One vector is turned by the same rotation once a step. Each row is the vector after some number of steps, and that number follows the row.
The counts run from 0 to 381.
[ 29.2   9.9 -48.0  25.0  15.1  -7.7  16.1  -3.5 -45.9  -0.1  29.4   9.5
  20.8  46.0 -27.1 -47.3   5.7  25.5  -0.7 -10.5   9.7   8.0 -16.2 -15.2
 -31.2   0.2  -1.8 -21.8 -21.1   1.8  -2.4 -25.9   9.6  -1.7  -9.0 -21.7
  20.8  42.8 -29.7  29.1  -6.8  -2.0  27.3  15.5  31.6   1.2   6.3  -5.4
  46.8]  313
[ 40.5 -18.0 -15.3  11.1 -24.0 -56.8  -7.5  -1.7  -3.4 -14.3  -9.7   8.8
  28.5  48.2  -5.2   3.8 -42.2 -24.2  21.6 -17.0  23.0  -4.4 -17.5  -0.2
  -2.1 -36.7  -1.2 -25.2  16.4  -2.5  -3.1 -22.6  30.2  15.6  -2.4 -31.8
  -9.2  -1.3 -16.8  31.1 -21.4 -18.4  13.0 -45.7   7.2   6.4  50.5   0.0
  31.6]  254
[ 50.6  -9.1 -33.8 -15.0  11.7  -1.5   1.2 -15.5 -14.2 -21.9  12.0  13.7
  -1.6 -10.0 -13.7  -2.1 -29.1  -3.7   7.7 -12.9 -12.1 -13.3  11.8 -13.8
 -33.2  25.9  29.7 -46.1 -28.6  12.8 -29.2  -7.8  11.8  18.8  18.0 -10.7
  21.0 -30.7   3.1  46.2   0.1 -28.5   6.3  -5.3  58.4   5.9  27.9   1.7
  58.2]  191
[ 30.7   5.7 -45.6  36.8   4.5 -39.5 -17.3  -7.7 -36.6 -12.4  16.4  19.1
  11.7  31.2 -48.9  -1.1 -14.6   8.3  29.7 -14.5  21.6 -14.3 -25.4   8.8
 -18.4 -25.8 -25.3   1.4   6.8 -27.5 -13.7 -32.5   9.2   6.9 -10.7 -53.6
  13.0 -23.3   9.9  14.7  30.7 -26.1  23.3  10.8  23.3  14.2   2.9  11.6
  38.6]  67
[ 50.6 -17.8 -22.6  21.1  16.1 -27.9  -0.8 -29.1 -42.0 -15.3  12.9  -7.2
  19.4  29.8 -18.2 -22.2 -12.2   0.8  -9.2  -9.1  25.3  16.9 -15.6 -14.2
 -30.8  21.9   2.7 -33.4 -17.4  -1.8 -14.7  -4.7  13.1  22.6  16.3  -7.4
   8.8  50.9  -9.9  23.2  28.7 -21.8  33.9   2.6  38.7  22.6  13.1  20.9
  45.2]  119
[ 38.0  15.6 -55.8  16.4   6.7 -11.1  12.6   8.9  -1.7 -27.7  10.7  35.1
  16.2  10.2   4.7  -1.7 -16.1   0.3   6.0 -13.2 -17.1 -16.0   9.2 -18.1
 -21.9  -1.7  29.7 -43.4 -14.3  -5.1   2.0  -5.2   5.2  20.3 -16.6  -4.1
  -6.1 -26.1 -17.5  43.2  -4.2 -28.0 -28.4 -22.4  40.7 -22.7  38.9 -40.7
  44.6]  170
[ 54.5 -22.9 -11.8  32.4  10.2 -28.0   6.1 -26.9 -23.4  13.0  18.3   3.5
  22.5  50.4 -23.8 -33.1 -17.3  14.3  -1.2 -11.0  28.0  -7.4 -15.8   4.2
   3.2 -18.2   8.1 -16.7 -11.5  -2.5 -12.9 -24.9  19.9  14.3   2.8 -21.8
  20.6  50.9   0.1  23.0  16.0  -1.1  28.1 -17.6  23.1  22.8  10.1   2.3
  54.2]  281
[ 20.4 -12.1 -34.9   1.1   6.2 -32.2 -11.8  -8.8  15.8 -20.0   4.4  37.6
 -12.6  19.6 -19.9  -1.0 -35.6  -1.7  23.0  -5.9  -6.0 -25.0 -18.7  -5.1
 -11.1 -12.9  -1.1 -57.2 -13.0  18.8 -18.8  -3.0  -2.2  19.2 -25.5 -12.7
 -18.0 -40.3 -19.3  33.5 -13.4   1.1  13.1 -39.5  20.5  21.5  32.3 -15.0
  63.8]  359
[ 38.5  15.9 -54.0  18.1  10.4  -7.9  -1.2 -15.9  10.7  -7.5   2.5  36.6
  15.9  40.8 -19.1   8.1 -16.9   2.8  13.4  -4.7 -10.3 -16.6 -10.2  -1.6
  -1.3 -34.9   6.4 -43.9 -19.8  -1.2 -14.6   4.3  19.5  13.3 -28.6   6.4
  18.7 -18.7 -15.9  46.5  -6.7   9.0  10.5 -37.0  20.8  -8.4  32.9 -39.4
  59.1]  177
[ 19.0  10.6 -48.4  17.2  -6.5 -18.3 -25.2   6.8  -2.3 -30.5  13.7  52.7
 -17.4  37.9 -42.5  14.6 -23.6  -0.1  35.3   8.8  16.5 -19.0 -27.5  -4.1
 -19.4 -29.4   4.8 -28.3  -0.9   7.7  -3.4  -0.7   6.0  16.4  -8.6   2.6
 -11.7 -15.6 -15.1  54.4 -24.1   1.0   2.1 -35.3   8.8  35.9  19.9   8.7
  42.6]  40
[ 26.9   7.8 -63.0  13.6   4.7 -13.8  16.1  11.5 -13.5 -22.4  19.6  40.7
  12.9  -0.3  -8.1 -15.3  -8.3   9.7  -2.0 -34.2   6.5 -36.4   1.4 -29.5
 -43.0  19.0  23.6 -24.1 -27.4   2.0  -1.8 -17.2  -0.6  17.8 -13.5 -13.1
 -16.0 -14.8 -22.9  47.0 -19.2 -18.3 -22.7  -3.5  50.8  -5.8  21.3 -28.0
  37.5]  340
[ 42.5   4.4 -23.5  21.0 -15.3 -35.5   5.2 -17.1 -40.4   0.8   7.3  -0.7
  25.7  35.5 -18.7  -3.5 -19.7  -8.8  16.6 -46.5  36.5  -2.8   1.5  -6.0
 -27.1  -6.9   7.4   9.9  10.5  -9.4 -12.0 -36.0  29.8   1.3  17.1 -42.6
  23.5   2.3   6.9  43.5   1.2 -30.1  20.9   3.3  38.2   2.0  18.2  22.3
  26.6]  248
[ 40.7 -21.3 -41.0  29.3  11.6 -26.9  -5.5  14.7 -30.6 -15.0  29.2  15.3
  25.1  42.2 -29.4 -40.3 -10.7  19.7   2.1  36.7  -3.6   1.7 -23.3  -2.8
  -3.9 -28.0   1.3 -46.4 -12.1  -6.6   7.4 -19.9   6.1   6.4 -17.3 -20.7
  -4.4  38.0 -40.4  -0.9  -6.0   0.5   5.6 -12.9  -4.4  17.9  23.1 -23.0
  50.0]  302
[ 37.5  12.4 -39.9  24.9 -27.9 -40.7 -13.8  15.0 -15.9 -19.6   7.4  27.2
  20.8  46.5 -19.7  12.8 -30.5 -16.1  35.6   1.2  17.0  -6.4 -15.0  -1.9
  -8.8 -50.6   8.3  -6.5  23.7 -13.8  10.3 -25.5  23.0  10.5   1.1 -26.7
  -5.9  -8.0 -13.6  41.3 -22.4 -20.8  -8.3 -33.7   6.2   5.0  39.0  -2.4
  19.9]  242
[ 53.5 -24.5  -4.1  14.8   4.4 -34.2  14.7  -8.6 -31.0  -3.7  24.2 -13.1
  15.6  21.6   3.7 -49.5 -19.1   5.8  -2.2 -14.8  17.5   1.2   2.4 -14.5
 -23.3  24.7  24.6 -31.4 -12.7  12.6 -14.6 -27.8   2.9  22.7  15.1 -24.3
  -0.1  51.4  -7.5  25.9   8.0 -29.6   7.7 -14.5  48.4  18.6  19.2  16.3
  54.6]  288
[ 31.0  -5.3 -40.7  22.0   2.0 -44.7 -23.2 -19.4 -35.0 -15.9   9.8  13.3
  -4.5  22.7 -57.1  -0.9 -23.5   4.1  33.0 -10.1  19.4  -8.0 -30.3   2.5
 -25.9 -17.5 -24.6 -15.3   6.4  -8.9 -14.3 -29.3  10.3   8.6  -3.7 -52.3
   5.5 -34.6   2.4   9.5  14.8 -17.0  37.2  16.3  16.3  26.2  13.1  19.5
  43.4]  59
[ 23.9  -5.2 -47.0   5.5  10.7 -18.7  12.6 -17.1 -40.9  -9.4  15.8   3.8
  19.4  28.0 -21.3 -35.3  -1.5  10.8  -4.0 -32.2  10.1   4.8 -16.2 -27.2
 -43.9  17.4 -10.9 -38.6 -35.2   3.8 -11.4 -17.6  17.1  -2.1 -14.4 -32.5
  13.6   9.2 -35.4  19.4 -18.6  -2.6  38.6  26.9  32.6  -2.9  19.9 -12.1
  48.6]  325
[ 39.9   8.1 -47.3  10.1 -22.2 -36.3  -8.5  21.4 -37.5 -27.3  19.8  14.2
  10.2   9.5 -20.9   4.0 -27.1 -13.6  31.2  -6.1   8.5  -4.4   6.8  -5.7
 -36.7 -11.2  23.9  -4.2  16.9 -12.3   2.5 -36.4  16.3  10.3  30.1 -41.1
  -5.6 -25.2  -7.9  33.7 -12.5 -54.6 -24.8   0.2  36.5   0.1  29.6  19.3
  15.9]  235
[ 18.2 -14.9 -63.2  11.3  15.1 -22.7  -1.0  -9.1 -20.0 -14.9   9.8  26.0
  21.8  34.5 -32.7 -15.0 -12.9  11.2  -5.5  -5.1   2.2  -4.4 -32.0 -16.7
 -21.0 -11.5 -20.4 -51.6 -30.2   0.8  -3.5  -8.9  20.5  -2.3 -24.5 -28.6
  -3.4  -7.6 -44.7  11.1 -27.6  12.1  29.8   3.9   1.4  -1.5  29.1 -42.6
  50.2]  330
[ 37.7  28.7 -51.4  39.3  16.3 -23.2   3.6 -29.2 -29.6  -1.9   8.9  11.4
  13.4  58.3 -31.0 -22.2   9.1  15.5   6.5  -7.4  14.2  18.6 -16.7  -9.7
 -19.7 -17.1  -7.6 -47.1  -5.0  -6.7  10.6  -3.2  12.6   8.8 -27.6  -0.4
   9.3  29.0 -26.5  13.8   8.2  -0.5  27.9  11.8  16.7   5.3  18.1 -22.4
  50.3]  144
[ 54.5 -31.1 -17.1  13.7  -7.6 -49.4   2.8 -16.3 -35.7  -2.3   7.1  -7.6
  33.7  10.7  -8.7 -12.0 -34.3 -10.4  -0.7 -36.9  30.9 -13.4  -2.0  -4.7
 -18.7  10.3   8.3  -5.5  -8.6 -16.6 -19.7 -37.5  25.7  14.0  23.8 -51.7
  10.2   3.1   4.4  21.4   6.6 -37.1  19.2   0.4  44.8   5.1  26.1   8.9
  31.5]  260
[ 21.1  21.0 -37.7   8.6 -17.3 -29.0 -10.5   5.7 -11.1 -33.2  11.0  35.5
 -21.6  17.5 -19.5   2.5 -24.9  -9.5  40.3 -14.9  18.3 -10.8  -9.9 -14.7
 -43.3   1.9  18.3 -27.1  11.5  20.4  -5.0  -8.4  -3.3  22.9   5.8  -5.9
 -21.5 -16.5  -6.4  63.4 -18.4 -24.8  -9.4 -23.1  40.1  26.9  22.7  33.4
  36.4]  45
[ 17.3  -4.9 -42.2  -1.9  13.5  -2.3  -3.5  -8.8  -9.5 -13.4  10.7  29.1
   5.3  44.1 -26.6  -5.7 -23.3   6.4   8.6  -1.5  -8.3  -7.4 -29.3  -7.4
 -24.8 -12.8 -16.9 -36.5 -34.2   9.8 -35.3  -2.3  19.2  -2.2 -21.1 -13.9
  35.7  -9.3 -18.1  48.0 -17.9  22.0  44.5 -23.6  14.6  13.9  23.9  -2.5
  66.0]  15
[ 38.2   2.0 -32.7  -3.0  -2.1 -24.9 -23.3 -21.4 -49.8 -12.9  12.4  -2.8
  -3.9  21.1 -46.6  -5.9 -21.9  -5.2  32.0  -3.3   8.5  12.2  -4.8  -3.2
 -39.3  -4.7   0.4 -21.0   2.9   3.7 -17.3 -26.4  19.7  -1.9  24.6 -39.5
  30.6 -22.8  -1.6  26.8  -3.1 -26.3  32.5  23.9  36.0  15.3  17.4  35.7
  44.6]  224
[ 61.3 -34.1 -27.6  36.9   5.3 -41.3  -4.0 -18.1 -26.4   3.1  16.5   7.7
  41.6  29.1 -34.1  -9.6 -26.9  11.0  -7.0  -6.1  32.2 -26.7 -19.8  12.5
  11.8 -23.9  -3.8  -5.7 -19.1 -20.3 -16.2 -31.4  30.8   9.6   7.7 -37.6
  12.2  19.9   6.6   7.1  19.6 -13.7  21.0  -9.8  16.5  14.8  12.7 -13.2
  39.6]  269
[ 50.1 -11.2 -20.3  18.4  -2.8 -28.6  12.3  -1.2 -23.2 -27.9  14.8   4.8
  17.6  27.3  12.5 -19.6 -20.6  -6.3   0.2  -7.4  23.5   7.1  -4.6 -20.9
 -27.7  25.8  27.4 -29.3  -7.4  -3.1  -3.9  -3.0   6.6  33.9  15.7   5.2
 -12.1  56.9 -11.3  43.9  18.6 -42.1  -1.0 -27.5  47.3  17.1  25.1  24.0
  35.7]  114
[ 20.5 -13.8 -40.5 -20.6   2.4  -9.8   1.1  13.8 -15.1 -38.1  17.6  32.1
  -0.7  -4.3   1.7  -7.9 -33.3  -6.9   8.6  -6.4  -9.2 -15.6  -9.8 -24.9
 -47.9  30.0  17.7 -35.7 -28.4  17.3 -27.5  -6.7   4.1  14.7   8.4 -10.7
  -4.0 -23.8 -17.3  55.9 -22.5 -19.9   7.1 -21.5  45.3  11.0  35.8  12.5
  52.4]  21
[ 60.5 -17.3 -11.1  29.3   1.7 -28.1  14.0 -12.3 -30.0   3.4  25.0   1.1
  22.4  24.5  -5.3 -40.0 -17.7  10.1  -4.3 -24.5  29.4 -14.8   6.0  -7.2
 -13.4  11.9  28.8  -6.9  -7.9   3.8 -18.3 -28.9   4.7  23.6  13.6 -23.7
   4.5  46.2   1.8  36.8  16.7 -26.0  -1.3 -17.6  53.9  18.9  11.4  10.5
  45.9]  280
[ 50.2 -20.4 -33.4  39.4   2.9 -29.6 -10.6   6.1 -14.7 -23.0   9.6  23.9
  42.5  44.8 -24.0   1.3 -25.2   6.0  -0.4  16.3  21.7 -10.2 -34.8   6.7
   7.0 -31.5  -8.7 -16.3 -10.9 -35.9 -12.9  -4.2  21.6  19.5  -3.7  -8.2
   6.4  42.5  -6.9  24.4  31.4 -10.3  19.9 -36.6   5.6  18.5  21.4  -6.9
  40.4]  104
[ 50.2 -14.3 -20.2  24.4  11.9 -21.1   4.0 -23.5 -38.6 -14.5  10.6  -2.4
  22.8  34.8 -16.1 -23.7  -9.5   3.7  -7.1 -13.3  30.5  12.5 -16.5 -15.9
 -22.5  23.2   2.8 -28.3 -18.4  -7.2 -16.3  -4.4  17.7  23.0  11.0  -7.7
  14.8  62.5  -6.2  30.8  31.2 -20.0  30.7  -3.5  41.3  22.2  10.3  22.6
  45.5]  115
[ 42.0   6.5 -38.8   2.2 -21.8 -36.4 -16.4  15.1 -40.0 -30.9  18.9   8.3
   4.6   5.3 -20.7  -0.5 -31.0 -16.9  33.0  -1.5   7.4  -0.9   4.1  -8.5
 -37.0  -6.6  26.6 -11.8  17.5  -7.3   0.7 -35.7  14.4  10.8  28.1 -41.1
  -7.7 -30.8  -6.6  29.8 -15.3 -51.3 -16.3   7.3  36.4   4.0  33.0  21.4
  24.1]  231
[ 43.1   3.6 -36.9   5.1  21.6   0.4   1.9 -39.9 -12.9   3.6   0.2  16.7
   2.8  29.8 -25.2   0.8 -19.2   9.4   4.8 -20.3  -1.4  -7.5  -8.6  -3.4
 -21.1  -1.7   6.5 -42.1 -37.2   6.4 -33.8  -2.1  24.3   5.3 -10.7  -7.4
  46.5 -18.7   3.8  41.5   6.2   7.2  44.0  -2.6  38.4   1.0  19.7  -8.3
  69.7]  184
[ 30.2   1.5 -44.9  24.7  24.9 -10.0 -17.5 -11.6 -20.5 -11.8  27.9  38.4
 -10.9  23.1 -51.4 -12.5 -18.9  25.4  25.7  12.4  -1.2 -30.8 -23.0   9.9
 -15.5 -26.1 -10.5 -22.0 -17.2  -7.5 -29.5 -17.4   0.9   6.5 -16.7 -27.1
  24.5 -29.2   9.3  30.6  19.8   3.3  22.0  -7.4  19.0  20.5  -0.2   9.9
  67.3]  374
